Here are some points, each followed by its number:
[ 61  47 -14 -30   8  63 -24 -25 -11  10 -10   2  40   6 -14  48 -60  23  23  10   1 -68  -2  -3] 0
[ 36   1  11  46 -15  67 -98 -42 -78  12 -40 -40  -3  59 -37  -9  17   9  30  -6 -83 -20  12  29] 1
[  6   5  53   3  -5 -41  -9  10 -95 -24  40 102 -10  27  71 -36  54 -75 -29   6 -19  14  24 -20] 2
[ 52  10 -15 -77   6 -29 -29   4  -4  24  25   2  16 -18  54  30 -83  23  28  28  25 -12 -16 -47] 3
[ 33  -8 -29  -7   9  19  10  -2 -36  52 -28   8  -8  27   2  11  -3  27  33  -7   7   1  -3 -12] 4
[-24   0 -29  26  12 -18  65  41  27 -29  -7  30  -9 -16  17  -5  61 -19 -24   9  23 -20   2   1] 5
[ 11 -23 -42 -74  51  -3  43 -45  18  -8  20   1   5  12  10  18   0  21  13  -9  21  32   3 -30] 6
[  1  -3   1 -16  18  34 -92 -45  33  39 -13 -32   6  32 -85  10 -69  42  25 -53 -48 -10  22  -3] 7
[-34  -8   9   1  25  66  39  45  45 -10  -1 -47 -23  33 -89  60 -61  36  58 -18   4  45 -54  58] 8
[ 12   9  88 -57   1 -42 -10 -52 -83  -4  81  13  39   4  81   9 -34  -4  -4  11   2 -13 -18 -16] 9
[  72   -6   81   28  -84  -20  -20    3 -127    2   17   21    0   22  103  -14   56  -61   14    4  -22   16  -14   -8] 10
[-61   8 -48  14  19  76   7 -24 127  20 -76 -62  22 -86 -88 -46 -89  81  -7   3  20 -56  48  52] 11
[-61  -1   4   0  -3 -21 -98 -28  87 -26 -11 -31 -15 -24 -70 -29 -31  -9 -13 -19 -62   5   3  10] 12
[-11  10  12  36 -26 -48  61  71 -34   7 -27  32 -13 -38  90 -38  69 -30 -12  58  54  -9  34  15] 13
[ 17  37  33  37 -15  13  36  51  47 -50  11 -22  31 -57  18  43   7  -7  -4  26   9 -44 -35  30] 14
[  4  -2 -41 -11  49  30  54 -10 110 -19   4 -49   6 -11 -93  24 -69  26  -3 -11  13  19  -6  -1] 15
[-85  12 -53 -12  14   8  -5  35  89 -14 -91 -91 -28  -3 -98 -33 -23 -28 -26 -25  -1   0  41  41] 16
[  74  -10   20  -14  -45  -23   18   11 -111   25   49    8    9  -23  127  -25   29  -38   19   84   23  -25   42   15] 17
[ 15   5  60  36  -8 -73 -23 -44 -80  -7  -2  46  22 -39  89 -42  70 -57 -55   7 -13  -9   2 -54] 18
[ -2 -12   4 -52  16 -37 -36 -13  -8 -31  39 -27 -25  54 -23   7  16 -29  12 -40 -48  45 -17 -18] 19
[-11 -19  -1   7 -18 -23 -20   9   4  26 -28 -12 -11  26 -59   4 -14  -8   5 -20 -13  46 -19 -14] 20
Which three points above are nearest to each new point, looking only along the 3 directions in which the numbered points spread most? Their numbers follow each, nearest first.
[ 47   0 -24  36  19  75  78   0 -47  15 -31  43  14  -6  68  -1   1  32  14  39  36 -42  21 -10] 14 6 3
[-11  -1  -4  41  16  59  84  -3  64 -37  20  16  23 -27  -9  17  43  -4 -27  -5  16 -14  -9  37] 14 5 6
[ 46  29 -41 -11  29  30  85  20 -64  13 -19  31  18  43  61  43  -7  31  23  23  54 -77 -16 -18] 3 6 14
[  8  -2 -19  16  14  45 -53 -13  17  33  -3 -56   0   1 -51   8 -91  69  39   8 -23 -38   7  28] 8 7 0
[ 26 -18 -15 -13  20  -8  23  12 -12  16  43 -28   8 -12  30  20 -21  27  31 -14   8   6 -23  -4] 6 4 3
[-22 -11 -48  -4  17  53 -69 -59  37  26 -39   8 -13  30 -96 -29  -5  12 -23 -28 -29 -18  27  21] 12 20 7
[ 17  -2  19 -43  16  -9  28 -27  26 -25  60 -27  22 -10  22   3 -34  -3  -7  -2  12  33  -6  -7] 6 4 0
[-22  17 -11 -18 -10 -12 -76 -26 -16  32 -64  20 -15  13  -3 -47  17   2 -36   1   3 -37  39 -21] 20 19 4
[-38   3  30  42 -67 -56  10  41 -42 -40  -7   6 -28  -2  38 -31 108 -83 -32  18 -15  28  13   6] 18 2 13
[ 13 -40  -2  44  21  21  55 -13 -52  18 -27  39 -12  14  22 -32  61  13 -11  -2  15  25   9  -3] 5 14 4
[ 114   13   29  -58   26  -41    3  -24 -102  -19  106   -3   41    0  104   32   16  -34   11   -3   -3  -12   -7  -29] 9 17 10
[ 22  35   1 -29  -6 -30  63  49  27 -45   7  38  -2 -20  27  40   6 -17  -3  12  64  -9 -40 -15] 14 5 6
[  48  -33   37  -13   11  -30  -52  -26 -127   29   32   26  -19   51   38   -9   55  -40   35  -22  -47   44   -4  -20] 10 2 9
[-20 -30 -28 -48  24  21 -43 -58  46  37  -3  26 -20  18 -74 -26 -36  70   3 -24 -13  18  -3 -19] 7 8 20
[  53   18   45    5    2    1  -46  -32 -124   27   -9   68   34   44   62   87  -15    4   40   -5  -37  -40  -61  -48] 9 10 3
[-29  18  58  41 -57 -29 -87  -9 -28  10 -26  37 -17  12   9   7   7 -15 -16  -6 -43  -2 -15   1] 19 20 1
[ 12  11  33   8 -41  44 -73 -37 -32  21 -39 -27  -3  29 -41 -19 -32   5   1  -6 -34   3  17  14] 19 1 20
[-19 -21 -17 -24  26 -30 -27 -16 -21  -2  10   4 -11  13  14  -4  18   6   6  -9 -13  -2  -5  -2] 4 19 20
[  86   21   37  -39  -18  -67   47   49 -108  -12   11   45    2   10  124   19   83  -75    8    8   44   14   16  -59] 17 2 10
[  -4   -6   64  -12   -4  -75  -46  -13 -111  -36   55   14    8   42   70  -20   22  -63  -12   20  -73   56   -4  -52] 10 2 18
[-17 -16  41   6  -8 -40 103 -10 -95  32   5 118  -1  22 104  -7  73   2 -29  22  59  -3  15 -24] 17 13 18
[ 81  11  17 -57 -21 -30  62   0 -84   6  12  94  17   5 126  29  49 -26   1   1  65   6  -7 -52] 17 9 10
[ 31  15  51 -32 -20 -95  67  33 -90 -24  69  63   7   0 127  10  55 -44  -1  42  40  35 -10 -52] 17 2 18
[ 27 -22   0 -25   8 -34  38  52 -18 -12  52 -63   2  20  46  -7  34 -25  40  -5   4  39  13  26] 4 14 6
[ 66  31  14 -22 -31 -73  53  28 -79 -23  38  68  29 -30 119  34  52 -44 -19  51  57 -32  -7 -75] 17 13 9
[ 16  26 -13 -52 -38 -64 -12 -12 -25   4 -15  -5   7   7  68   7 -10 -55 -28  22  18  -6  20 -23] 4 9 6
[ -1 -23  29  12 -45  12 -52 -42 -56  25  -1  -2 -14  40  13   0  13 -14   1  -9 -47  20  -5 -10] 19 1 20
[-61  12 -22  48 -15  27 -24   4 124  -2 -32  -1  -6 -50 -95 -13 -77  19 -32   1   5   4 -10  20] 16 11 15
[ -15    9  -61  -57   34   26  -36  -45  125  -20   18  -48   11   26 -114   66 -119   59   19  -28  -32   19  -56  -27] 8 15 7
